Look-ups in named tables: a row name and a column name give one cell, copied from the table.

Mulo =
	Bovifog	Zum	Sado	Zomig	Vufuteg	Ralake	Zuz	Pep
Mogaged	38539	77300	66787	57361	23924	16390	55911	45937
Masope	40453	73489	64144	56782	24551	18920	54110	43335
Tir	31285	60465	59104	49662	26614	12210	43749	39450
Gukigaf	34586	35473	65463	53086	71200	30042	35136	54965
Filibo	30974	62594	61211	50959	25932	10208	44445	39786
Nomune	32001	64574	60637	50698	25980	12984	46730	41785
Beba	51282	60664	75176	69022	51366	27973	48930	46148
Pebe	25240	7567	489	7398	29866	48269	22069	27200

What is the Vufuteg of Nomune in Mulo? 25980
What is the Bovifog of Pebe in Mulo? 25240
What is the Zomig of Pebe in Mulo? 7398
What is the Bovifog of Mogaged in Mulo? 38539
What is the Sado of Beba in Mulo? 75176
What is the Zomig of Masope in Mulo? 56782
What is the Ralake of Masope in Mulo? 18920
What is the Vufuteg of Tir in Mulo? 26614
What is the Zomig of Beba in Mulo? 69022
What is the Zum of Nomune in Mulo? 64574
What is the Zuz of Gukigaf in Mulo? 35136
What is the Zum of Beba in Mulo? 60664
What is the Zuz of Beba in Mulo? 48930
What is the Zum of Gukigaf in Mulo? 35473
What is the Zum of Mogaged in Mulo? 77300
What is the Vufuteg of Filibo in Mulo? 25932
What is the Zuz of Mogaged in Mulo? 55911

Fakerin:
	Rinoge	Nezir	Gofo	Falos
Tapogi	-4.307	0.512	4.563	-0.113
Zopofa	-5.464	0.668	6.325	2.824
Sosovar	-4.547	2.351	4.930	2.004

What is the Nezir of Sosovar in Fakerin?
2.351
What is the Gofo of Sosovar in Fakerin?
4.930
What is the Falos of Tapogi in Fakerin?
-0.113
What is the Falos of Sosovar in Fakerin?
2.004
What is the Nezir of Zopofa in Fakerin?
0.668
What is the Rinoge of Sosovar in Fakerin?
-4.547
What is the Gofo of Zopofa in Fakerin?
6.325
What is the Gofo of Tapogi in Fakerin?
4.563
What is the Nezir of Tapogi in Fakerin?
0.512
What is the Rinoge of Zopofa in Fakerin?
-5.464
What is the Rinoge of Tapogi in Fakerin?
-4.307
What is the Falos of Zopofa in Fakerin?
2.824

Sugile
cols = Kenuvom, Puf
Fuv: [164, 94]
Pif: [99, 86]
Kot: [91, 87]
Lele: [67, 88]
Kepuma: [6, 94]
Gekegi: [208, 101]
Bel: [201, 99]
Mimiz: [142, 89]

Puf of Kepuma: 94
Puf of Lele: 88
Kenuvom of Kepuma: 6
Puf of Pif: 86
Puf of Gekegi: 101
Kenuvom of Fuv: 164
Kenuvom of Kot: 91
Kenuvom of Lele: 67
Kenuvom of Gekegi: 208
Kenuvom of Mimiz: 142
Puf of Bel: 99

Table Gol
	Latem	Lelanin	Mef	Daso	Sidab	Zet	Noged
Fur	2.198	8.505	3.014	5.234	8.594	2.126	5.055
Rel	7.968	3.275	5.842	3.693	4.244	8.019	7.658
Volanav	8.765	2.439	8.082	6.461	1.899	6.294	4.385
Ved	8.804	2.449	7.989	6.591	1.823	4.804	4.166
Manin	8.665	2.445	8.126	6.222	1.960	5.302	4.165
Posana	4.440	6.390	7.205	6.713	5.371	3.719	3.754
Zif	7.398	3.974	3.818	2.443	4.746	8.563	8.826
Fep	4.101	6.294	8.009	7.709	6.193	3.203	2.871

Zif, Noged -> 8.826
Ved, Daso -> 6.591
Rel, Latem -> 7.968
Zif, Sidab -> 4.746
Volanav, Daso -> 6.461
Manin, Noged -> 4.165

Table Ture
       Lunan  Laloz   Laf  Mugi   Per  Fanagu   Zon   Nes
Sem     0.37   0.49  0.54  0.13  0.44    0.09  0.24  0.17
Vasuv   0.00   0.18  0.17  0.20  0.48    0.84  0.08  0.71
Mepoz   0.81   0.26  0.21  0.46  0.31    0.21  0.74  0.35

Zon of Mepoz: 0.74
Mugi of Vasuv: 0.20
Laf of Mepoz: 0.21
Fanagu of Vasuv: 0.84
Nes of Sem: 0.17
Laf of Vasuv: 0.17
Mugi of Sem: 0.13
Fanagu of Sem: 0.09
Nes of Vasuv: 0.71
Zon of Vasuv: 0.08
Laloz of Mepoz: 0.26
Row with the largest Nes: Vasuv

Gezuzit =
|  | Kosod | Kad | Kamise | Retena | Siti | Tegudet | Tek |
|---|---|---|---|---|---|---|---|
| Munoro | -8.69 | 4.44 | -9.33 | -3.98 | 5.50 | -3.60 | 0.47 |
| Fum | 2.20 | -6.46 | 3.66 | 0.39 | -7.63 | -2.14 | -5.21 |
| Kisore | -1.07 | -3.33 | 0.69 | 0.26 | -4.36 | -4.01 | -5.16 |
| Zuf | -8.06 | 3.57 | -6.70 | -2.18 | 3.97 | -5.08 | -1.71 |

Kamise of Kisore = 0.69
Tegudet of Fum = -2.14
Tek of Kisore = -5.16
Kad of Zuf = 3.57
Tek of Zuf = -1.71
Retena of Kisore = 0.26
Kad of Fum = -6.46
Tek of Fum = -5.21
Kad of Munoro = 4.44
Siti of Kisore = -4.36
Tek of Munoro = 0.47
Kad of Kisore = -3.33
Kosod of Munoro = -8.69
Kosod of Kisore = -1.07
Siti of Zuf = 3.97
Retena of Munoro = -3.98
Kosod of Zuf = -8.06
Tegudet of Kisore = -4.01

